In the data rows, the value 128 means zero.
Here are some points, each followed by its number:
tensor([91, 127, 134, 104, 91, 102, 127, 117, 126, 124, 151, 103, 114, 128, 126, 133, 90, 94,
        171, 133, 146, 107, 174, 159, 90, 140]) 0
tensor([168, 116, 179, 141, 159, 112, 168, 98, 169, 139, 121, 158, 111, 193, 149, 184, 137, 170,
        158, 104, 106, 131, 96, 115, 166, 98]) 1
tensor([82, 139, 106, 117, 45, 99, 98, 92, 116, 145, 117, 51, 164, 65, 110, 79, 113, 64,
        119, 182, 188, 109, 195, 136, 75, 165]) 2
tensor([185, 109, 154, 190, 127, 132, 150, 73, 169, 157, 84, 141, 173, 144, 121, 134, 154, 143,
        111, 97, 150, 130, 57, 65, 157, 98]) 3
tensor([111, 135, 105, 55, 100, 102, 124, 211, 51, 77, 174, 116, 90, 150, 152, 124, 135, 120,
        143, 122, 104, 114, 168, 185, 106, 134]) 4
tensor([156, 129, 144, 146, 157, 141, 140, 140, 152, 126, 140, 157, 128, 163, 120, 145, 121, 127,
        131, 85, 126, 109, 88, 122, 142, 105]) 5
tensor([100, 158, 147, 30, 178, 104, 148, 195, 65, 124, 134, 148, 46, 134, 189, 199, 198, 224,
        129, 255, 36, 160, 194, 172, 196, 179]) 6
tensor([169, 89, 178, 212, 82, 80, 151, 0, 169, 150, 52, 125, 168, 154, 174, 114, 123, 154,
        173, 90, 164, 166, 95, 70, 118, 64]) 7
tensor([90, 149, 138, 86, 164, 128, 122, 145, 130, 134, 142, 137, 85, 123, 145, 163, 113, 155,
        148, 184, 94, 134, 178, 156, 147, 154]) 8
tensor([145, 109, 139, 116, 80, 88, 147, 95, 127, 154, 113, 91, 166, 132, 137, 117, 147, 114,
        123, 132, 162, 109, 126, 123, 133, 132]) 9
tensor([35, 173, 84, 33, 106, 113, 95, 186, 41, 110, 149, 85, 80, 54, 151, 119, 130, 134,
        113, 255, 102, 155, 244, 191, 100, 204]) 10
tensor([126, 136, 157, 81, 118, 97, 147, 153, 135, 145, 133, 105, 117, 152, 132, 168, 141, 133,
        144, 170, 124, 95, 161, 142, 161, 150]) 11
tensor([179, 105, 149, 159, 134, 124, 160, 121, 129, 113, 126, 156, 132, 191, 136, 145, 133, 138,
        141, 51, 114, 124, 66, 117, 145, 82]) 12
tensor([141, 117, 153, 132, 141, 116, 145, 109, 155, 119, 125, 149, 116, 168, 145, 146, 116, 138,
        158, 98, 122, 124, 111, 123, 136, 100]) 13
tensor([117, 120, 125, 132, 56, 83, 125, 59, 109, 151, 96, 77, 159, 104, 146, 94, 145, 113,
        132, 153, 161, 142, 159, 122, 100, 139]) 14
tensor([124, 115, 117, 192, 106, 145, 114, 47, 146, 149, 94, 119, 170, 88, 109, 80, 110, 99,
        122, 115, 161, 162, 110, 88, 94, 110]) 15
tensor([104, 128, 113, 124, 59, 100, 113, 92, 113, 134, 111, 86, 151, 83, 122, 86, 120, 88,
        120, 159, 168, 124, 174, 132, 91, 146]) 16
tensor([129, 128, 103, 114, 172, 162, 124, 208, 111, 85, 168, 165, 101, 141, 115, 129, 117, 122,
        123, 92, 97, 127, 107, 145, 128, 119]) 17
tensor([104, 141, 146, 94, 164, 134, 126, 142, 130, 120, 139, 142, 100, 126, 143, 159, 128, 157,
        143, 172, 101, 132, 158, 144, 151, 152]) 18
tensor([153, 117, 98, 156, 131, 172, 121, 170, 151, 120, 145, 137, 155, 131, 78, 93, 108, 63,
        105, 42, 164, 95, 71, 112, 105, 109]) 19
tensor([113, 127, 146, 115, 77, 88, 128, 100, 140, 128, 138, 94, 134, 142, 130, 122, 89, 81,
        167, 105, 164, 90, 152, 153, 99, 122]) 20
tensor([148, 118, 168, 151, 160, 113, 149, 94, 151, 115, 137, 161, 100, 181, 150, 162, 104, 162,
        171, 91, 103, 131, 105, 130, 142, 90]) 21
tensor([96, 145, 142, 96, 168, 140, 127, 140, 128, 119, 133, 152, 85, 116, 138, 166, 126, 160,
        144, 178, 96, 142, 166, 140, 151, 147]) 22
tensor([150, 118, 128, 137, 119, 116, 144, 123, 94, 121, 109, 136, 122, 144, 152, 132, 163, 168,
        131, 122, 99, 155, 111, 128, 137, 117]) 23
tensor([120, 136, 99, 107, 120, 125, 124, 135, 77, 122, 119, 131, 119, 107, 144, 116, 151, 149,
        111, 147, 104, 157, 136, 123, 125, 134]) 24
tensor([107, 129, 125, 123, 98, 115, 114, 127, 138, 118, 152, 102, 139, 127, 109, 117, 81, 70,
        151, 102, 168, 91, 149, 149, 87, 117]) 25
tensor([165, 108, 145, 181, 153, 158, 141, 125, 197, 166, 117, 145, 161, 146, 97, 149, 139, 118,
        108, 103, 152, 100, 73, 86, 161, 126]) 26
tensor([49, 165, 140, 62, 128, 97, 107, 98, 113, 130, 138, 101, 78, 84, 156, 149, 89, 152,
        165, 237, 96, 157, 240, 187, 103, 165]) 27
tensor([87, 136, 86, 150, 97, 153, 90, 102, 114, 137, 105, 99, 161, 51, 101, 70, 119, 91,
        93, 151, 162, 157, 146, 118, 84, 155]) 28
tensor([100, 155, 81, 135, 151, 179, 96, 144, 134, 141, 129, 119, 135, 60, 91, 105, 129, 112,
        91, 168, 134, 147, 139, 112, 115, 154]) 29
tensor([156, 124, 153, 139, 183, 158, 144, 181, 168, 133, 157, 170, 116, 177, 110, 174, 134, 130,
        127, 89, 121, 77, 83, 128, 173, 125]) 30
tensor([118, 137, 137, 91, 145, 128, 131, 152, 118, 120, 140, 126, 105, 132, 143, 152, 129, 149,
        139, 153, 103, 120, 149, 151, 136, 145]) 31
tensor([190, 102, 198, 174, 196, 140, 171, 81, 210, 164, 102, 184, 134, 204, 134, 192, 147, 189,
        140, 92, 118, 122, 55, 77, 199, 87]) 32
tensor([108, 122, 82, 82, 21, 75, 111, 183, 23, 84, 154, 58, 137, 114, 135, 57, 135, 65,
        126, 100, 154, 116, 164, 182, 62, 143]) 33
tensor([157, 119, 104, 171, 163, 185, 111, 195, 167, 128, 149, 159, 154, 129, 60, 113, 111, 75,
        97, 52, 155, 88, 67, 100, 125, 112]) 34
tensor([166, 104, 146, 133, 90, 98, 147, 140, 129, 135, 125, 108, 158, 172, 133, 121, 148, 103,
        118, 86, 158, 89, 101, 129, 123, 117]) 35
tensor([81, 149, 127, 86, 133, 118, 112, 142, 100, 109, 146, 128, 91, 110, 139, 135, 102, 136,
        150, 167, 95, 135, 179, 175, 111, 148]) 36
tensor([120, 122, 154, 102, 80, 70, 147, 90, 84, 112, 117, 101, 109, 144, 181, 120, 133, 148,
        168, 139, 104, 146, 175, 152, 126, 120]) 37
tensor([126, 131, 130, 146, 116, 134, 118, 116, 143, 138, 117, 116, 154, 112, 117, 115, 123, 108,
        119, 128, 145, 116, 128, 114, 122, 133]) 38
tensor([145, 110, 134, 201, 103, 132, 129, 42, 187, 137, 108, 133, 169, 136, 100, 98, 84, 86,
        139, 69, 184, 116, 94, 92, 101, 90]) 39
tensor([111, 114, 116, 151, 70, 99, 120, 56, 116, 151, 94, 85, 162, 86, 129, 85, 136, 103,
        124, 151, 159, 155, 147, 110, 92, 124]) 40
tensor([125, 129, 160, 114, 181, 142, 136, 187, 177, 108, 188, 159, 84, 179, 106, 173, 74, 101,
        167, 79, 113, 76, 114, 156, 135, 112]) 41
tensor([102, 143, 150, 119, 149, 140, 128, 114, 189, 151, 145, 124, 117, 112, 106, 164, 93, 111,
        148, 170, 145, 92, 167, 131, 138, 153]) 42
tensor([90, 133, 95, 144, 70, 130, 90, 102, 152, 138, 148, 76, 177, 59, 77, 69, 68, 36,
        120, 119, 204, 100, 161, 134, 60, 139]) 43
tensor([118, 104, 177, 136, 67, 56, 147, 24, 135, 129, 110, 92, 134, 165, 172, 131, 101, 113,
        191, 115, 165, 118, 145, 143, 92, 102]) 44
tensor([129, 115, 116, 137, 59, 97, 117, 93, 93, 132, 112, 87, 164, 120, 133, 81, 137, 96,
        125, 116, 167, 132, 133, 128, 93, 118]) 45
tensor([118, 141, 168, 77, 231, 135, 154, 182, 147, 128, 144, 181, 54, 181, 162, 220, 149, 206,
        150, 179, 48, 128, 146, 147, 197, 140]) 46
tensor([180, 103, 150, 157, 143, 126, 153, 116, 142, 111, 125, 157, 133, 184, 138, 136, 126, 139,
        147, 53, 118, 125, 64, 116, 143, 87]) 47
tensor([188, 108, 214, 141, 225, 146, 177, 143, 236, 140, 157, 198, 93, 233, 135, 235, 109, 168,
        175, 75, 95, 75, 73, 116, 205, 97]) 48
tensor([152, 130, 134, 123, 145, 144, 127, 185, 132, 126, 148, 143, 124, 155, 118, 142, 133, 125,
        121, 107, 127, 102, 102, 126, 149, 131]) 49
tensor([72, 150, 108, 80, 97, 104, 107, 115, 83, 123, 123, 89, 113, 79, 146, 114, 131, 126,
        128, 203, 120, 150, 206, 158, 108, 161]) 50
tensor([129, 135, 166, 71, 133, 84, 161, 115, 76, 127, 100, 135, 88, 147, 198, 176, 196, 219,
        143, 210, 59, 170, 159, 142, 183, 147]) 51
tensor([219, 86, 180, 165, 130, 110, 174, 152, 177, 124, 150, 148, 147, 236, 120, 168, 126, 118,
        151, 9, 148, 48, 38, 111, 173, 86]) 52
tensor([123, 132, 156, 100, 138, 109, 144, 109, 114, 138, 113, 134, 105, 146, 158, 150, 149, 169,
        150, 165, 102, 150, 143, 137, 152, 129]) 53
tensor([107, 129, 110, 97, 64, 99, 115, 125, 92, 125, 131, 87, 135, 113, 135, 91, 136, 102,
        121, 142, 153, 123, 161, 146, 100, 149]) 54
tensor([102, 150, 111, 119, 163, 144, 117, 98, 95, 117, 107, 161, 94, 96, 160, 125, 141, 192,
        132, 170, 53, 215, 151, 126, 136, 120]) 55
tensor([94, 138, 128, 85, 124, 106, 128, 153, 91, 98, 149, 124, 92, 143, 153, 131, 114, 126,
        165, 139, 108, 128, 165, 177, 115, 134]) 56
tensor([125, 133, 164, 88, 132, 104, 139, 129, 150, 144, 136, 104, 112, 140, 143, 167, 137, 141,
        146, 180, 128, 98, 171, 145, 153, 152]) 57
tensor([154, 132, 164, 109, 174, 137, 153, 186, 160, 141, 150, 143, 108, 177, 125, 173, 138, 142,
        135, 119, 111, 87, 109, 133, 176, 137]) 58
tensor([143, 126, 94, 119, 99, 123, 141, 164, 59, 124, 112, 125, 133, 125, 141, 103, 183, 149,
        93, 125, 120, 153, 106, 122, 128, 124]) 59
tensor([177, 104, 72, 229, 79, 155, 106, 75, 126, 129, 99, 120, 206, 107, 94, 32, 114, 73,
        97, 26, 181, 150, 54, 74, 68, 72]) 60
tensor([123, 119, 165, 79, 124, 87, 147, 140, 131, 121, 145, 116, 95, 172, 163, 165, 125, 139,
        160, 138, 118, 93, 152, 156, 145, 136]) 61
tensor([100, 148, 152, 63, 154, 109, 127, 190, 139, 121, 167, 128, 73, 143, 139, 183, 115, 139,
        157, 175, 105, 85, 182, 169, 157, 163]) 62
tensor([107, 132, 99, 144, 101, 144, 106, 119, 132, 140, 136, 92, 150, 90, 95, 83, 98, 73,
        112, 120, 170, 120, 146, 121, 69, 132]) 63
tensor([122, 141, 119, 109, 147, 138, 135, 158, 111, 136, 129, 139, 112, 129, 135, 146, 162, 158,
        106, 167, 102, 140, 133, 126, 159, 158]) 64
tensor([95, 128, 96, 122, 87, 117, 106, 145, 108, 105, 162, 96, 137, 104, 98, 87, 73, 52,
        139, 98, 164, 98, 154, 154, 67, 132]) 65
tensor([123, 133, 145, 106, 142, 105, 151, 120, 126, 134, 119, 131, 105, 149, 164, 167, 154, 178,
        145, 163, 94, 138, 142, 126, 155, 134]) 66
tensor([120, 138, 113, 159, 165, 169, 110, 114, 157, 115, 130, 152, 128, 101, 100, 111, 86, 107,
        125, 106, 137, 143, 114, 116, 104, 112]) 67
tensor([163, 116, 146, 163, 153, 152, 138, 134, 189, 138, 137, 148, 143, 157, 94, 141, 111, 101,
        126, 65, 168, 91, 74, 107, 139, 113]) 68
tensor([179, 105, 122, 182, 118, 135, 150, 69, 97, 122, 79, 149, 153, 142, 157, 105, 179, 184,
        112, 95, 110, 189, 68, 84, 147, 85]) 69
tensor([99, 142, 110, 113, 135, 133, 102, 117, 115, 121, 126, 123, 113, 86, 123, 120, 122, 143,
        135, 182, 120, 151, 162, 136, 115, 147]) 70
tensor([152, 113, 164, 116, 131, 121, 149, 157, 159, 104, 170, 136, 116, 198, 125, 148, 84, 90,
        171, 61, 143, 57, 103, 153, 123, 103]) 71
tensor([109, 127, 108, 104, 68, 94, 112, 128, 96, 132, 132, 72, 147, 94, 123, 92, 134, 96,
        119, 165, 150, 113, 178, 147, 104, 153]) 72
tensor([165, 102, 82, 213, 69, 147, 106, 80, 122, 116, 103, 113, 194, 97, 88, 43, 108, 59,
        103, 36, 189, 144, 61, 90, 66, 73]) 73
tensor([160, 129, 103, 183, 192, 197, 130, 123, 147, 152, 86, 186, 155, 109, 110, 126, 178, 189,
        68, 123, 98, 189, 52, 72, 173, 115]) 74
tensor([71, 164, 74, 92, 138, 161, 95, 188, 115, 135, 138, 101, 138, 48, 93, 107, 121, 94,
        85, 214, 145, 125, 186, 138, 112, 194]) 75
tensor([117, 140, 119, 88, 149, 135, 134, 178, 108, 134, 133, 131, 107, 116, 140, 152, 165, 164,
        108, 183, 98, 136, 149, 141, 161, 164]) 76
tensor([117, 118, 81, 179, 59, 142, 87, 67, 113, 109, 118, 102, 183, 85, 93, 29, 71, 48,
        120, 72, 186, 140, 128, 118, 43, 97]) 77
tensor([134, 122, 133, 117, 124, 113, 142, 123, 93, 124, 107, 136, 122, 145, 162, 141, 169, 167,
        124, 143, 98, 158, 125, 123, 138, 120]) 78
tensor([144, 123, 147, 82, 141, 102, 151, 193, 98, 97, 155, 146, 86, 200, 157, 161, 138, 144,
        154, 90, 87, 107, 118, 159, 148, 119]) 79
tensor([78, 156, 96, 91, 102, 127, 104, 153, 94, 157, 113, 84, 144, 45, 113, 109, 156, 126,
        89, 235, 143, 139, 201, 127, 128, 192]) 80
tensor([132, 113, 139, 145, 63, 87, 133, 57, 130, 147, 106, 82, 165, 116, 133, 92, 125, 95,
        136, 131, 178, 113, 144, 116, 89, 118]) 81
tensor([142, 124, 146, 129, 139, 110, 148, 101, 141, 131, 123, 139, 122, 171, 149, 143, 124, 145,
        151, 115, 116, 132, 109, 133, 136, 108]) 82
tensor([124, 130, 134, 156, 151, 148, 125, 97, 151, 133, 115, 147, 129, 128, 117, 131, 99, 132,
        136, 121, 134, 140, 124, 116, 118, 113]) 83
tensor([185, 107, 179, 165, 141, 121, 165, 85, 163, 152, 104, 157, 144, 184, 137, 157, 147, 164,
        135, 89, 120, 128, 66, 97, 166, 100]) 84
tensor([166, 106, 147, 172, 148, 149, 141, 127, 176, 135, 133, 150, 152, 158, 93, 136, 106, 107,
        128, 60, 162, 98, 64, 104, 136, 101]) 85
tensor([120, 149, 135, 129, 200, 159, 127, 110, 150, 155, 103, 171, 107, 109, 131, 167, 140, 193,
        124, 185, 89, 172, 126, 107, 169, 146]) 86
tensor([151, 119, 100, 170, 135, 178, 110, 180, 164, 118, 161, 139, 164, 130, 66, 96, 86, 57,
        99, 35, 164, 89, 62, 115, 101, 106]) 87
tensor([127, 142, 143, 124, 205, 161, 130, 144, 153, 140, 127, 173, 100, 121, 122, 178, 141, 187,
        121, 178, 85, 153, 126, 122, 179, 149]) 88
tensor([141, 121, 137, 111, 132, 125, 145, 162, 105, 107, 139, 140, 105, 163, 145, 139, 138, 138,
        137, 99, 96, 119, 115, 147, 139, 116]) 89
tensor([171, 108, 161, 124, 152, 128, 158, 178, 157, 114, 166, 158, 116, 200, 137, 161, 133, 137,
        135, 70, 114, 85, 82, 131, 159, 110]) 90
Which three points above are nearest to each new point? Their numbers follow each, smallest number first.
tensor([134, 131, 130, 139, 110, 117, 126, 115, 138, 136, 123, 113, 143, 122, 122, 122, 122, 110,
        128, 128, 145, 118, 131, 129, 119, 127]) 9 38 83
tensor([38, 155, 143, 66, 121, 94, 112, 83, 113, 131, 130, 100, 83, 70, 159, 143, 86, 132,
        174, 243, 113, 156, 253, 177, 97, 169]) 27 36 50
tensor([122, 151, 135, 110, 207, 158, 131, 154, 151, 141, 123, 167, 100, 119, 121, 177, 143, 184,
        116, 180, 82, 147, 140, 112, 176, 154]) 22 86 88
tensor([98, 147, 120, 106, 140, 131, 112, 107, 113, 128, 120, 125, 101, 90, 137, 136, 119, 157,
        134, 181, 105, 160, 162, 133, 122, 140]) 18 22 70
tensor([152, 110, 135, 137, 72, 102, 143, 119, 117, 127, 122, 101, 157, 154, 130, 114, 145, 103,
        128, 90, 158, 106, 109, 125, 123, 122]) 9 35 45
tensor([105, 125, 118, 108, 59, 85, 124, 99, 86, 119, 117, 90, 133, 112, 147, 102, 129, 109,
        147, 135, 144, 133, 164, 148, 84, 137]) 16 54 72
tensor([96, 155, 149, 137, 161, 143, 111, 84, 186, 167, 123, 126, 125, 92, 108, 155, 104, 131,
        134, 193, 143, 129, 163, 116, 133, 157]) 42 70 83
tensor([117, 133, 149, 117, 127, 108, 123, 102, 171, 150, 139, 109, 130, 117, 123, 148, 106, 113,
        156, 155, 149, 101, 156, 131, 130, 142]) 38 42 57
tensor([115, 121, 118, 141, 36, 98, 103, 98, 133, 133, 137, 65, 173, 97, 92, 68, 83, 24,
        134, 92, 220, 72, 154, 141, 61, 130]) 43 63 65
tensor([112, 137, 135, 128, 187, 163, 118, 155, 187, 138, 150, 150, 110, 118, 100, 166, 95, 109,
        133, 132, 125, 100, 139, 132, 144, 146]) 42 49 83
tensor([116, 127, 90, 143, 112, 149, 98, 133, 84, 123, 112, 116, 151, 83, 112, 79, 134, 110,
        95, 136, 136, 158, 128, 118, 101, 128]) 24 28 29
tensor([189, 96, 175, 174, 150, 120, 160, 74, 168, 151, 97, 160, 139, 192, 143, 164, 147, 175,
        147, 101, 122, 129, 58, 93, 179, 95]) 1 32 84
tensor([138, 141, 187, 111, 229, 138, 152, 155, 182, 121, 161, 201, 66, 186, 147, 225, 116, 187,
        163, 135, 68, 120, 120, 139, 192, 125]) 46 58 88
tensor([188, 113, 212, 145, 219, 139, 181, 138, 221, 138, 147, 199, 97, 239, 133, 232, 120, 175,
        171, 75, 96, 75, 61, 117, 208, 95]) 1 32 48
tensor([155, 110, 169, 128, 130, 119, 154, 165, 159, 104, 175, 133, 117, 200, 124, 154, 90, 97,
        161, 56, 150, 51, 96, 144, 126, 98]) 41 71 90
tensor([115, 152, 125, 103, 191, 150, 125, 158, 136, 147, 123, 163, 102, 117, 126, 176, 152, 176,
        114, 193, 78, 150, 140, 124, 179, 158]) 64 86 88
tensor([240, 83, 190, 174, 179, 133, 183, 164, 165, 108, 144, 200, 122, 255, 149, 177, 139, 164,
        143, 0, 98, 90, 0, 105, 187, 50]) 12 47 52
tensor([106, 144, 119, 96, 156, 133, 129, 116, 87, 128, 98, 140, 101, 95, 169, 140, 174, 199,
        111, 218, 68, 209, 162, 125, 161, 157]) 51 55 76
tensor([193, 91, 170, 192, 156, 129, 156, 43, 151, 140, 76, 184, 133, 191, 165, 138, 140, 195,
        150, 65, 96, 170, 47, 80, 160, 59]) 32 69 84
tensor([111, 136, 96, 148, 147, 174, 103, 135, 131, 144, 120, 128, 146, 66, 91, 98, 136, 124,
        87, 159, 140, 143, 122, 103, 121, 156]) 28 29 38
tensor([155, 100, 134, 142, 61, 98, 136, 123, 118, 127, 135, 92, 163, 145, 129, 95, 133, 77,
        124, 65, 171, 94, 101, 117, 106, 110]) 9 35 45
tensor([168, 117, 150, 110, 147, 118, 156, 189, 145, 124, 161, 148, 115, 203, 128, 159, 141, 127,
        139, 72, 114, 77, 80, 133, 161, 116]) 30 58 90
tensor([110, 137, 85, 151, 133, 161, 102, 126, 147, 149, 110, 123, 160, 76, 98, 100, 129, 113,
        88, 159, 139, 151, 128, 107, 121, 142]) 28 29 38
tensor([89, 141, 102, 97, 101, 120, 112, 130, 113, 160, 109, 84, 148, 57, 123, 113, 149, 124,
        94, 226, 150, 146, 191, 126, 125, 183]) 50 75 80
tensor([105, 133, 133, 109, 102, 103, 127, 133, 147, 122, 150, 95, 121, 126, 123, 136, 104, 96,
        149, 141, 160, 81, 161, 144, 112, 148]) 0 20 25
tensor([95, 153, 106, 87, 153, 133, 118, 130, 58, 130, 94, 134, 104, 71, 159, 131, 184, 200,
        104, 235, 64, 202, 167, 134, 156, 158]) 24 55 76
tensor([116, 120, 78, 181, 72, 140, 98, 78, 120, 109, 121, 103, 175, 84, 97, 43, 76, 48,
        125, 68, 186, 138, 119, 119, 47, 100]) 63 73 77
tensor([164, 108, 152, 148, 92, 103, 144, 95, 124, 131, 107, 113, 147, 165, 142, 117, 147, 129,
        129, 90, 145, 119, 90, 117, 126, 101]) 9 35 82
tensor([156, 107, 149, 177, 80, 108, 124, 70, 166, 136, 120, 109, 159, 149, 116, 104, 102, 90,
        145, 75, 176, 97, 97, 111, 106, 95]) 35 39 81
tensor([168, 111, 153, 117, 138, 126, 154, 168, 134, 118, 146, 148, 122, 185, 147, 147, 136, 141,
        138, 69, 118, 102, 89, 128, 151, 112]) 5 89 90
tensor([115, 140, 121, 131, 175, 147, 120, 95, 96, 109, 110, 172, 97, 127, 165, 136, 146, 202,
        135, 150, 61, 199, 116, 119, 142, 107]) 55 78 86
tensor([117, 137, 157, 59, 124, 68, 158, 114, 69, 138, 103, 123, 85, 144, 204, 177, 198, 229,
        150, 231, 53, 178, 182, 153, 188, 152]) 6 51 66
tensor([187, 108, 147, 195, 127, 137, 147, 62, 167, 175, 75, 138, 177, 132, 120, 127, 160, 152,
        111, 109, 153, 142, 62, 64, 156, 103]) 3 26 84
tensor([140, 112, 96, 201, 133, 159, 105, 64, 127, 122, 93, 149, 159, 97, 116, 78, 106, 128,
        119, 85, 130, 180, 87, 84, 94, 85]) 15 67 83
tensor([114, 139, 106, 114, 148, 135, 127, 110, 78, 131, 98, 144, 113, 90, 160, 117, 175, 196,
        104, 197, 80, 201, 139, 120, 151, 146]) 24 55 78
tensor([87, 160, 97, 97, 162, 164, 99, 208, 127, 120, 153, 116, 107, 88, 100, 137, 123, 116,
        100, 187, 124, 122, 164, 147, 126, 172]) 29 75 76
tensor([120, 129, 123, 71, 92, 89, 138, 185, 56, 87, 162, 112, 98, 163, 164, 127, 144, 121,
        143, 117, 98, 120, 153, 174, 110, 124]) 4 56 89
tensor([147, 122, 130, 162, 147, 144, 122, 129, 154, 128, 128, 148, 139, 137, 114, 131, 121, 116,
        119, 83, 139, 112, 88, 109, 132, 110]) 5 68 85
tensor([92, 145, 91, 129, 132, 152, 96, 139, 131, 124, 146, 120, 122, 87, 103, 103, 88, 95,
        123, 129, 142, 130, 156, 135, 89, 134]) 29 63 67
tensor([105, 131, 89, 127, 76, 126, 101, 125, 110, 131, 138, 86, 155, 83, 108, 66, 97, 66,
        115, 115, 160, 126, 147, 132, 73, 129]) 16 63 65
tensor([214, 91, 207, 194, 187, 137, 184, 56, 211, 160, 85, 183, 148, 221, 138, 182, 151, 185,
        148, 67, 122, 118, 26, 65, 196, 76]) 1 32 84
tensor([102, 133, 143, 103, 98, 102, 133, 141, 124, 106, 160, 105, 110, 151, 127, 131, 89, 92,
        169, 113, 145, 92, 162, 176, 92, 128]) 0 20 25
tensor([54, 158, 164, 52, 144, 88, 132, 106, 129, 148, 133, 107, 65, 100, 176, 190, 134, 180,
        173, 255, 95, 142, 232, 172, 154, 180]) 8 22 27
tensor([110, 128, 96, 172, 49, 118, 96, 53, 131, 132, 114, 84, 191, 65, 99, 44, 82, 52,
        130, 105, 197, 134, 143, 108, 48, 117]) 43 63 77
tensor([112, 141, 110, 130, 156, 160, 109, 136, 141, 144, 120, 118, 139, 89, 106, 123, 130, 116,
        100, 166, 137, 131, 138, 120, 125, 161]) 29 38 70
tensor([118, 124, 136, 105, 77, 73, 138, 92, 84, 118, 118, 99, 112, 134, 169, 120, 135, 144,
        160, 145, 121, 143, 162, 150, 115, 132]) 37 54 56
tensor([117, 118, 131, 127, 103, 122, 118, 130, 142, 107, 159, 114, 121, 142, 114, 124, 80, 70,
        163, 88, 158, 98, 143, 153, 91, 116]) 0 20 25
tensor([105, 130, 118, 62, 84, 89, 134, 189, 54, 83, 167, 109, 87, 159, 160, 120, 132, 123,
        154, 112, 106, 110, 164, 183, 111, 132]) 4 56 79
tensor([182, 114, 127, 199, 169, 159, 133, 67, 121, 128, 64, 184, 152, 149, 145, 119, 165, 197,
        108, 97, 84, 205, 50, 71, 152, 77]) 3 69 74
tensor([170, 97, 143, 209, 106, 121, 138, 31, 170, 124, 103, 132, 170, 160, 125, 94, 98, 101,
        150, 36, 163, 137, 79, 92, 101, 69]) 3 7 39
tensor([207, 91, 179, 161, 130, 120, 168, 139, 178, 130, 144, 152, 138, 235, 129, 175, 131, 112,
        145, 20, 145, 58, 47, 113, 167, 83]) 12 52 90
tensor([109, 146, 107, 103, 156, 134, 123, 125, 74, 131, 88, 144, 101, 90, 159, 126, 173, 207,
        102, 203, 78, 211, 158, 122, 150, 145]) 24 55 64
tensor([92, 152, 150, 46, 167, 99, 147, 167, 78, 121, 129, 148, 57, 148, 188, 198, 182, 221,
        147, 226, 48, 156, 183, 165, 185, 179]) 6 46 51
tensor([158, 122, 138, 127, 143, 141, 142, 182, 137, 124, 131, 140, 121, 154, 116, 148, 141, 134,
        118, 111, 129, 94, 94, 125, 157, 128]) 5 49 58
tensor([171, 90, 174, 206, 70, 74, 154, 0, 155, 149, 53, 123, 171, 149, 170, 108, 131, 160,
        164, 108, 157, 172, 108, 82, 123, 64]) 3 7 44
tensor([163, 110, 164, 117, 153, 125, 156, 187, 137, 119, 161, 159, 114, 206, 130, 180, 141, 129,
        147, 75, 116, 79, 96, 148, 160, 119]) 30 58 90
tensor([83, 155, 130, 63, 154, 132, 120, 201, 117, 113, 171, 125, 81, 129, 134, 168, 133, 138,
        139, 183, 100, 108, 184, 178, 142, 163]) 8 31 62
tensor([87, 159, 134, 32, 174, 116, 130, 210, 83, 122, 147, 134, 58, 118, 165, 186, 175, 205,
        121, 235, 51, 149, 198, 161, 179, 192]) 6 8 76
tensor([94, 148, 101, 93, 111, 119, 107, 145, 104, 146, 121, 92, 142, 70, 129, 121, 156, 126,
        93, 216, 142, 129, 182, 127, 125, 185]) 50 75 80
tensor([131, 129, 106, 191, 109, 163, 107, 78, 166, 154, 110, 115, 188, 65, 80, 87, 101, 76,
        101, 110, 183, 131, 109, 89, 95, 128]) 15 28 63
tensor([86, 154, 145, 110, 149, 128, 113, 126, 177, 149, 140, 121, 116, 107, 108, 163, 96, 114,
        146, 184, 134, 105, 175, 143, 142, 156]) 8 42 57
tensor([77, 153, 91, 121, 157, 156, 99, 110, 106, 134, 111, 135, 117, 62, 119, 117, 127, 155,
        111, 206, 105, 183, 182, 115, 122, 156]) 29 55 70
tensor([155, 108, 148, 192, 137, 143, 133, 56, 171, 158, 100, 150, 160, 131, 112, 123, 124, 136,
        131, 97, 151, 140, 89, 86, 131, 99]) 3 39 83
tensor([106, 144, 103, 121, 142, 151, 111, 151, 124, 149, 121, 122, 138, 92, 101, 126, 140, 119,
        91, 166, 139, 134, 144, 121, 125, 160]) 29 38 70
tensor([175, 112, 128, 202, 164, 156, 142, 71, 127, 123, 76, 181, 146, 141, 140, 122, 146, 190,
        117, 91, 89, 200, 52, 77, 145, 83]) 3 69 74
tensor([115, 130, 135, 55, 147, 121, 138, 236, 116, 113, 176, 128, 96, 165, 133, 174, 145, 124,
        129, 144, 106, 74, 149, 169, 160, 149]) 31 62 79
tensor([177, 111, 163, 131, 143, 122, 160, 178, 153, 112, 162, 156, 118, 208, 129, 162, 122, 123,
        143, 51, 129, 67, 68, 137, 157, 105]) 30 71 90
tensor([141, 132, 164, 110, 207, 165, 146, 223, 180, 102, 192, 185, 83, 193, 108, 197, 86, 117,
        157, 69, 104, 60, 96, 155, 161, 116]) 30 41 90
tensor([150, 125, 158, 99, 165, 133, 142, 192, 162, 137, 158, 143, 110, 178, 128, 184, 134, 141,
        132, 132, 110, 83, 111, 142, 174, 147]) 30 49 58
tensor([139, 123, 76, 130, 97, 130, 120, 144, 60, 113, 105, 110, 155, 106, 127, 81, 179, 135,
        78, 119, 118, 176, 106, 120, 115, 129]) 23 24 59
tensor([80, 154, 146, 46, 142, 107, 132, 198, 127, 132, 163, 112, 81, 124, 129, 174, 130, 136,
        144, 207, 109, 87, 206, 179, 155, 185]) 8 11 62
tensor([132, 126, 161, 115, 167, 129, 143, 143, 163, 137, 153, 155, 95, 168, 131, 174, 115, 149,
        159, 132, 104, 106, 125, 142, 156, 121]) 13 58 82
tensor([71, 150, 111, 99, 102, 107, 101, 81, 85, 117, 127, 95, 118, 66, 142, 101, 108, 120,
        146, 191, 126, 169, 204, 154, 83, 145]) 36 50 70
tensor([131, 124, 120, 112, 134, 121, 134, 162, 104, 97, 144, 155, 102, 155, 147, 133, 130, 144,
        135, 100, 103, 129, 117, 151, 127, 115]) 49 79 89
tensor([184, 96, 141, 195, 139, 150, 144, 90, 170, 149, 92, 150, 172, 136, 104, 113, 143, 132,
        99, 85, 152, 135, 57, 72, 148, 102]) 3 26 85
